In the rows, zero is written as 128.
runs of hidden systems
path 1, P (11 x 22)
[[ 95 125 155 137 126 133 146 176 165 128  91 188 175  80  86  92 125  95
  120  94 127 100]
 [153 119 148 153 175 145 189 167  87 152 132  98 126 102 111  67 128 158
  108 134 124 200]
 [138 155  76  78 139 167 126  72 119 160 168 130 140 174 166  85 112  94
   85 113 155 168]
 [166 117  65 174 135 136 106  97 170  93  97 177 151 152 169 135  67 115
  179 115  95 125]
 [158  98 155 149 143  79 146  87 128  52 115 135  33 134 115 185 123 166
  130 144 144 155]
 [110 126 140  91  99 111  47 110 106 148 208  86  61 123 117 166 151 117
  159 180 140  85]
 [ 98 124 161 136  72 110  91 180 157 144  90 164 198  97 124 175 148  85
  122 185 135  45]
 [ 89 101 204 131 140 135 224 198  95 116 112 149 156  56  75  94 158 162
  132 106 126 117]
 [104 153 127 110 121 209 157 151  62 213 155  68 139 131 144  50 151 143
   80 118 151 204]
 [130 158  48 127 134 187 111  99 182 156  93 177 195 169 166  60  74  63
   96  55 126 154]
 [214  99  91 200 204 101 168  97 166  53  82 155  93 142 128 113  58 151
  155  95  96 195]]
path 2, Z (11 x 22)
[[117 112 164 115 132 107 166 163 114 155 152 134 126 116 117 129 115 187
  190 199  87  85]
 [ 57 158 132 121  66 162 147 127  85 144 128 130 151 149 162 151 139 144
   75 169 154 124]
 [ 51 129 105 173 118 170 121 165 135 117 103 168 142  89 112  79 118 118
  122  74 110 118]
 [160 103 111 185 169 137 125 161  95 100 109  79 123 102 125 104 131 106
   64 126 145 183]
 [168 102 102  78 172 143 119  85 127 107 192 140 112 125 122  85 105  74
  131 109 155 139]
 [213 115 101 132 131 132 106 101 162 136 108 135 166 159 179 155 110 121
  190 141 113 124]
 [158 109 197 105 101 116 169 101 153 136  95 161  73 147 118 164 130 176
  163 139 145 150]
 [ 76 148 146 143  78 119  99 132  90 142 174 104  76 120 118 164 134 178
  178 165 105 102]
 [ 51 189 128 160  75 107  95 143 146 150 113 164 142 121 119 146 134 100
   62 159 143 109]
 [ 91 116 138 165 169 121 151 209 126 130 108 145 165  66  83  71 128 119
   94 138 107 113]
 [140  99 101 107 172 172 158 144  63 124 159  78 166 115 149  79 140  99
   61 142 160 160]]
path 3, Z (11 x 22)
[[103 127  67 110 172  99  93  90 183 110 125 196  98 133 163 135 192 135
  186 100 111  73]
 [140  69 139 129 146  89 102 158 158 114  29 105  94 148 147 189 176 159
  107 178 133  93]
 [ 75  76 181  42 108 134 113 148 113 122 143  95  76 129  71 131 108 125
  109 138 149  67]
 [108 158 124 126  60 152  75 167 122 164 127  66 205 137 119 139  80  86
  117 124 104  84]
 [147 172 175 137 117 133 189 155 156 158  94 141 185 116  81  78  95 107
   85  69 132 181]
 [160 163 107 148 181 132 184 129  70 135 195  75 140 109 125  79 137 167
  158  95  95 190]
 [139 181  46 119 155 122 136  39 133 113 159 163 123 177 197 137 156 124
  111 102 144 165]
 [139  93  92 156 177  86 129 108 188  71  63 195  94 136 154 157 146 168
  186 104  96  98]
 [134  55 171 110 129  87 122 130 106  67 103  90  51 135 124 210 165 161
  111 187 158  96]
 [ 60 114 157  63  59 131  56 130 127 126 168 119 117 117  94 165 124  81
  138 142 149  27]
 [119 157 175 152  62 128  88 209 165 194  62 106 219 104  97 135 123  83
  104 127 118  97]]
path 4, B (11 x 22)
[[ 93 102 120 120 133 167 118 124 118 146 154 158  76 118 128  83 114 136
  137 155 135 139]
 [113 104 104 155 129 168 106 134 137 132 115 173 124 117 139  93  95  97
  107 147 139 140]
 [154  88 139 157 143 145 148 141 119  98 123 145 123 101 111 105  85 107
  114 139 139 155]
 [179  97 132 132 132 154 127 116 100 126 159 110 123 120 141 123 105 113
  145 157 145 155]
 [165 118 123 123 112 152 119  95 144 125 144 162 130 125 147 132 119 109
  180 109 137 133]
 [142 126 151 165 115 125 128 123 146 132 122 164  91 109 124 138 127 153
  180 134 122 146]
 [108 123 155 120 113 130 120 118 122 150 156 149  68 121 118 122 127 141
  131 170 148 139]
 [ 90 120 112 118 127 148 109 133 135 150 148 178 125 115 134  94 115 107
  131 160 130 104]
 [116 107 128 159 135 149 156 157 127 120  98 170 148 104 129  99 117 119
   99 143 135 144]
 [147  87 134 129 149 162 153 141  88 114 141 100 116 114 122  96 111 127
  111 133 142 163]
 [168 112  97 122 129 167 100 107 126 134 147 112 137 136 152 116 111  95
  144 108 137 146]]
path 5, B (11 x 22)
[[149 163 155 125 117 113 107 145 164 186 124 119 125 133  95  98 100  98
   96 138 135 157]
 [149 169 125 109 154  97 168 114 137 137 169 141 154 138 107  97  81 116
  116 135 113 141]
 [136 160  83 149 145 121 171  95 104 106 148 139 149 151 168 134 115 152
  126 139 109 152]
 [102 114  95 142 132 136 138  91 101  61 132 135  96 136 153 157 143 152
  133 103 130 126]
 [103  88 113 155 115 130  74 136 123  93 109 116  85 116 140 167 154 129
  140 139 131  96]
 [124  91 166 110 105 122  91 154 150 129  97 136 122 108 109 151 148  96
  117 147 159  87]
 [141 111 179  97 123 129 139 177 142 177 119 124 163 107 100 107 131 118
  142 151 127 104]
 [140 157 154 104 121 155 173 141 125 191 133 125 175 135 126  88 124 131
  120 117 130 158]
 [124 174 101 137 143 148 158 114 123 149 151 120 137 139 125  76 106 143
  134  77 104 177]
 [133 167  74 177 148 116 118  94 126 103 142 120  97 145 140 121 110 133
  105 100 116 180]
 [136 119  87 147 151  85 100  85 130  52 141 132  79 136 132 165 115 117
  113 134 129 120]]
path 6, P (11 x 22)
[[ 99 116 168 121 100 133 136 173 126 140 103 122 152 110 107 133 126 129
  119 136 128  99]
 [114 138 158 123 119 151 165 161 107 148 130 115 154 107 100  92 122 126
  111 103 130 145]
 [140 159 111 137 131 158 148 128 123 158 135 120 161 133 132  86 115 113
  102  99 130 178]
 [159 150  84 148 155 131 136  95 151 119 123 154 139 146 149 106 107 116
  124  94 121 168]
 [163 125  94 147 163 102 120  83 142  94 136 139  79 149 147 143 118 140
  144 134 121 153]
 [132 116 115 114 129  91  86  94 133 105 145 126  72 145 143 179 137 134
  148 170 132  98]
 [103 102 155 120  99 101  93 148 132 113 125 132 117 113 122 181 142 127
  152 174 127  54]
 [ 88 107 190 117  97 128 147 185 103 134 110 115 144  88  95 144 158 138
  123 147 135  87]
 [ 89 138 165 111 104 173 157 182  97 178 130 103 171  98 104  83 150 127
  103 103 141 138]
 [130 157 109 138 135 180 159 146 136 173 104 135 193 133 132  59 112 107
   95  73 126 179]
 [178 146  82 150 181 141 163  92 153 117 113 147 129 153 145  75  87 126
  116  68 118 205]]
path 7, A (11 x 22)
[[121 123  84 144 120 160  91  95 105 132 118 101  84 162 182 148 161 137
  102 135 152 163]
 [101 102 102 138 125 116  69 121 174 110 113 182  93 125 133 143 118 115
  160 144 119  74]
 [157  93 172 145 144  90 125 171 134 140  85 107 100 115 113 151 144 152
  118 191 130 133]
 [116 108 163  57 111 150 138 130 109 168 174 126 128 133 113 105 104 114
  120 181 151 107]
 [115 148 119 168  91 165 136 166 115 158 115 139 211 111 148 115 110 114
  132 144 109 125]
 [126 130 147 163 125 156 174 120 129 115 117 187 113 102 115  91 119 122
  105  99 157 191]
 [141 128  79 153 162 151  95 119 111 134 169  89  79 122 127  83 107 131
  144 102 108 173]
 [142 143  62 138 137 105  85  83 152 103 113 137 125 172 174 159 121  98
   90 145 140 127]
 [156  88 134 144 153  79 139 119 148  74 119 168 100 113 130 168 125 151
  183 162 109  94]
 [140  89 170  98 114 132 132 137  85 144 132  69  83 139 135 166 159 175
  134 187 146 127]
 [ 65 122 147  89  60 166  94 148 129 173 141 148 151 128 132 133 125 109
  135 158 139  68]]
path 8, U (11 x 22)
[[120 152 137 139 120 107 105 121 156 154 158 160  94 118 104 114  95 134
  165 152 112 124]
 [101 127 136 134 131 106 116 146 121 143 139 130  96 126 123 129 119 141
  102 204 126 122]
 [ 78 113 114 114 139 138 140 149 115 116 136 154 151 116 126 107 114 116
  103 157 128  87]
 [115  94 118 172 129 157 144 164 117 101  87 144 154 102 137 117 121 131
  128 127 116 125]
 [149  85 157 131 120 166 148 134 107  99 118 120 113 108 108 117 111 115
  123 100 153 154]
 [163 113 127 114 104 174 106 116 119 149 145  94 131 136 135 120 102 110
  156 109 132 146]
 [169 154 139 125 105 125 123  95 161 156 134 156 134 152 136 132  91 117
  149 141 134 150]
 [138 144 139 124 136  90 137 111 133 137 167 139  92 133 118 135 111 159
  163 170 108 128]
 [ 72 139 119 117 111 121 125 122 106 135 147 143 106 138 142 144 139 147
  112 185 131 101]
 [ 65 124 113 149 127 129 121 157 138 114 114 176 140  99 120 115 135 119
  119 132 117  87]
 [122  86 144 169 143 137 130 179 118 105  89 122 124  83 109 112 134 123
  105 134 132 134]]
path 9, J (11 x 22)
[[114 126 127  89 148 120 129 116  88  89 188  76 104  98  99 134 180 132
  164  58 128 100]
 [148 163  79 149 118 125  51 130 156 168  91  84 160 156 170 152 170  99
  103 118 128 134]
 [145 142 137  77 174  99 185 111 190 137  98 178 148 149 109 101 127 140
  147  71 112 118]
 [130 130 125 137 149 108 142 148  89 150 138  50  93 153 135 137 127 209
  141 172  85 141]
 [ 70 157 100  82  76 162 115  87 123 128 144 134 150 179 148 135  88 104
   89 107 140 103]
 [116 142 114 202 129  92 135 156 155  78  90 165 162 101 116 148 106 137
  164 104  80  99]
 [128 117 144 124 153 111 161 112 100  77 112  88  62 136 109 144 156 153
   65 104 161 173]
 [119 130 101  83 126 126  67 126 114 132 184  78 153 120 126 138 151  83
  150 113 123  62]
 [168 146 115 154 127 115 131 136 185 145  42 152 192 153 162 148 140 115
  110 115 126 138]
 [139 119 161  89 168 115 206 124 116 122 139 118  92 129  97 104 140 194
  167  91 113 144]
 [101 154  94 131  90 149  72 125  89 169 164  53 109 158 154 141 122 142
  121 159 115 129]]
path 10, J (11 x 22)
[[146 141 165 134 133  87 119 144 152 175 121 137 107 114 117 139 167 138
  131 177 135 132]
 [ 97 141 161  87 122 132 156 143 118 177 144 139 140 128 116 102 141 132
   99 163 147 125]
 [ 92 129 120 154 119 157 141 176 103 155 131 133 173 104 132  91 112 129
  119 153 110 119]
 [118 108 113 161 139 175 154 140 110 106 113 142 133 115 127  81  92 119
   98 104 134 169]
 [156  89 102 149 152 148 105 120 109  89 161 114  99 109 121 107  89 107
  153 116 124 143]
 [184 104 110 132 126 126  89  88 146 105 132 138 106 144 152 156 113  92
  135 145 153 140]
 [164 117 155 104 122  98 132  95 157 123 131 172 113 128 137 169 150 133
  177 151 141 105]
 [113 139 171 118  99 111 129 130 128 166 119 135  97 129 137 166 183 168
  140 173 142 119]
 [ 58 156 159 107  91 140 129 155 133 178 129 150 135 112 109 111 160 129
  109 136 142 106]
 [ 87 143 137 165 133 136 138 196 127 157 107 131 160  90  96  76 120 124
   90 128 110 136]
 [133 112 115 137 166 157 160 151  95 113 138  98 139 114 100  60  82 106
   76 109 131 170]]
path 11, A (11 x 22)
[[176 140 152 176 111  73 103 146  94 120 144  62 124 110 131 203 157 141
  142 193 122 131]
 [ 88 130 167  67  95 128 131 100 105 142 188 175 113 110 134 154 183 113
  131 177 177  89]
 [ 75 129 126 164 124 153 126 202 109 179 110 131 175  82 141 102 190 154
  158 145  98  97]
 [ 87 119 150 105 142 169 167 151 145 162  79 168 119 125 114  63 147 118
   50 105 171 170]
 [139 115  78 137 176 163 120 153 146 141 132 112 143 126 105  35  54 110
  138  81  86 146]
 [200 142  87 149 146 118 137  84 148  90  94 115 149 182 156 142  68  95
   70 109 141 189]
 [186 111 113 135 136 102 126  59 131  55 176 147  90 137 131 170  75 131
  208 118 110 124]
 [153 133 135 152  88  95  93 102  93 116 134  70  82 151 166 227 176 173
  160 175 134 127]
 [ 55 125 167  88  72 110  89 122 135 141 151 173  85 112 122 181 181 134
  158 180 150  48]
 [ 64 124 181 147 119 117 128 233 120 190  96 121 150  68  99 112 194 154
  116 179 116  89]
 [ 77 118 165  72 149 174 181 180 120 188 127 153 161 101  89  27 131  96
   42 128 167 146]]
path 12, U (11 x 22)
[[137  66 120 154 149 187 114 157 142 133  82 155 115  92 138  87 155 126
  161  97 134 142]
 [167  71 168  99 128 171 127 138 148 152  84 104  91 140 110 101 108 129
  131 103 149 161]
 [163 131 141  81 104 146 123 116 143 165 132  85 141 176 119 122  63 130
  153 117 110 130]
 [149 182 139 136  95  98 151 100 141 136 141 138 148 170 130 158  66 144
  138 153 107 140]
 [100 170 128 149 121  80 147 101 100  98 192 146 101 119 117 156 113 154
  140 168 113 123]
 [ 62 135 101 155 115 125  98 126  94 112 163 152 108 101 150 143 167 124
  112 175 141 100]
 [ 87  95 113 153 146 141 101 159 144 116 106 184 134  78 127 101 164  95
  114 134 142  97]
 [149  58 150 140 166 154 131 187 132 130  77 116 127  92 111  92 146 122
  124 126 135 134]
 [165  85 156  76 124 183 156 142 117 150 100  84 150 146 123  99 106 120
  119  97 144 147]
 [168 154 124 119  99 162 151 104 140 152 122 109 168 172 137 119  67 133
  162  83 104 159]
 [161 176 139 149 107  99 146  76 133 123 157 129  93 159 122 154  75 156
  149 134 118 178]]

runs to name
path 13 (2 x 22)
[[197  91 148  99 146 109 148 126 128  86 163 130 175 106 105 141  83  89
  181 143 118  87]
 [191 122 148 150  97 143 152 102  98 125 108 110 140 148 178 189 156 145
  138 157 156 173]]
	J
path 14 (2 x 22)
[[ 86 154  83 157 132 112  92 135 159 146 112 163 134 124 154 134 166 147
  160 132  91  87]
 [107 109 158 128 161  88 165 149 148 123  75 151  87 128 111 126 153 167
   85 154 136 133]]
	A
path 15 (2 x 22)
[[133 128 157  72 139  93 102 105 152 153 126 105  48 146 109 140 181 124
   88 124 177 138]
 [116 128  96  86 163 100  93 142 184 166 126 140 142 150 125 100 105 123
  149 157  86  64]]
	B
path 16 (2 x 22)
[[ 75  99 130 108  81 169 121 127  71 120 163 121 117 127 157 158 139 152
  159 176 134  82]
 [ 77 126 136 171  63 165  91 149 155 133  68 177 143 110 132 145 140 103
  120 102 145 113]]
	J
path 17 (2 x 22)
[[ 89  77 111 140 148 190 150 129 136  98  96 198 103 110 122  65  93 112
  103  95 150 151]
 [174  67 112 152 158 174 104 127 110 126 134 102  68 127 127  82  71 116
  114 146 142 190]]
	P
path 18 (2 x 22)
[[187 113 115 147  94 165  69 122 121 159 175 115 147 117 151 137  91 100
  216 160 111 122]
 [171 147 153 152  93 133 150  76 172 139 102 216 110 150 151 147 110 128
  137 138 158 185]]
	J
path 19 (2 x 22)
[[110 129  86 116 163 134 119 119 114 133 153 102  95 136 138 105 145 150
  142 109 107 131]
 [128 131  89 125 138 117 109 104 153 110  97 130 124 168 152 143 114 120
   99 125 127 122]]
	Z
path 20 (2 x 22)
[[138  87  99 135 164 138 128 154 129  98  69 104 157 115 147 135 185 125
  126  86 124 109]
 [153  84 139  73 148 143 116 114 130 115 116  81  88 140 115 125 153 112
  108  84 164 134]]
	Z
path 21 (2 x 22)
[[139 156 104 132  95 149  99 114 119 141 140 120 181 141 156 137 119  72
   86 137 155 137]
 [175 142 118 153 171  99 152 113 158 114 144 180 153 105 126 111 120 111
  164 118 114 141]]
	U
path 22 (2 x 22)
[[147 139 118 143 114 118 110 117  75  84 182  81 148 110 132 165 142  96
  117 132 140 123]
 [125 127 121 126 117 130 114 109 121 105 142 159 147 101 150 162 197 100
  147 112 158 101]]
	A
path 23 (2 x 22)
[[156 123 109 167 164 106 143 100 156 100 138 200 104 102 135 119 136 137
  185 116 115 144]
 [157  93 131 141 144 103 121 111 113 104 128 137  84 125 164 176 176 151
  139 198 150 128]]
	Z
path 24 (2 x 22)
[[140 158 126 148 160 133 181 112 126 133 124 129 103 131 122  93 143 169
  131  68 121 200]
 [111 144  85 118 138 139 100  86 116 128 144  81  58 172 138 116 120 151
  104  95 126 164]]
	U
path 25 (2 x 22)
[[143 147 144 120  91 121 105 104 158 138 141 145 124 132 118 147 118 110
  163 104 133 117]
 [145 152 153 141 120  86 110 136 143 157 142 122 110 118 113 146 138 137
  146 166 120 127]]
	U
path 26 (2 x 22)
[[ 72 138 100 102 125 166 127 106 118 150 157 148  94 141 143  97 139 152
  152 103 120 125]
 [ 91 131  95 171 125 122  79 145 158 131  99 140 104 133 129 124 100 129
  122 144 103 114]]
	J
path 27 (2 x 22)
[[171 119 116 164 112  88 102 106 174 105 102 178 138 147 160 186  91 124
  167 189 109 100]
 [ 99 105 187 122 118  80 165 114 106  69 151 156  61 105  95 180 140 171
  151 160 139  98]]
	P
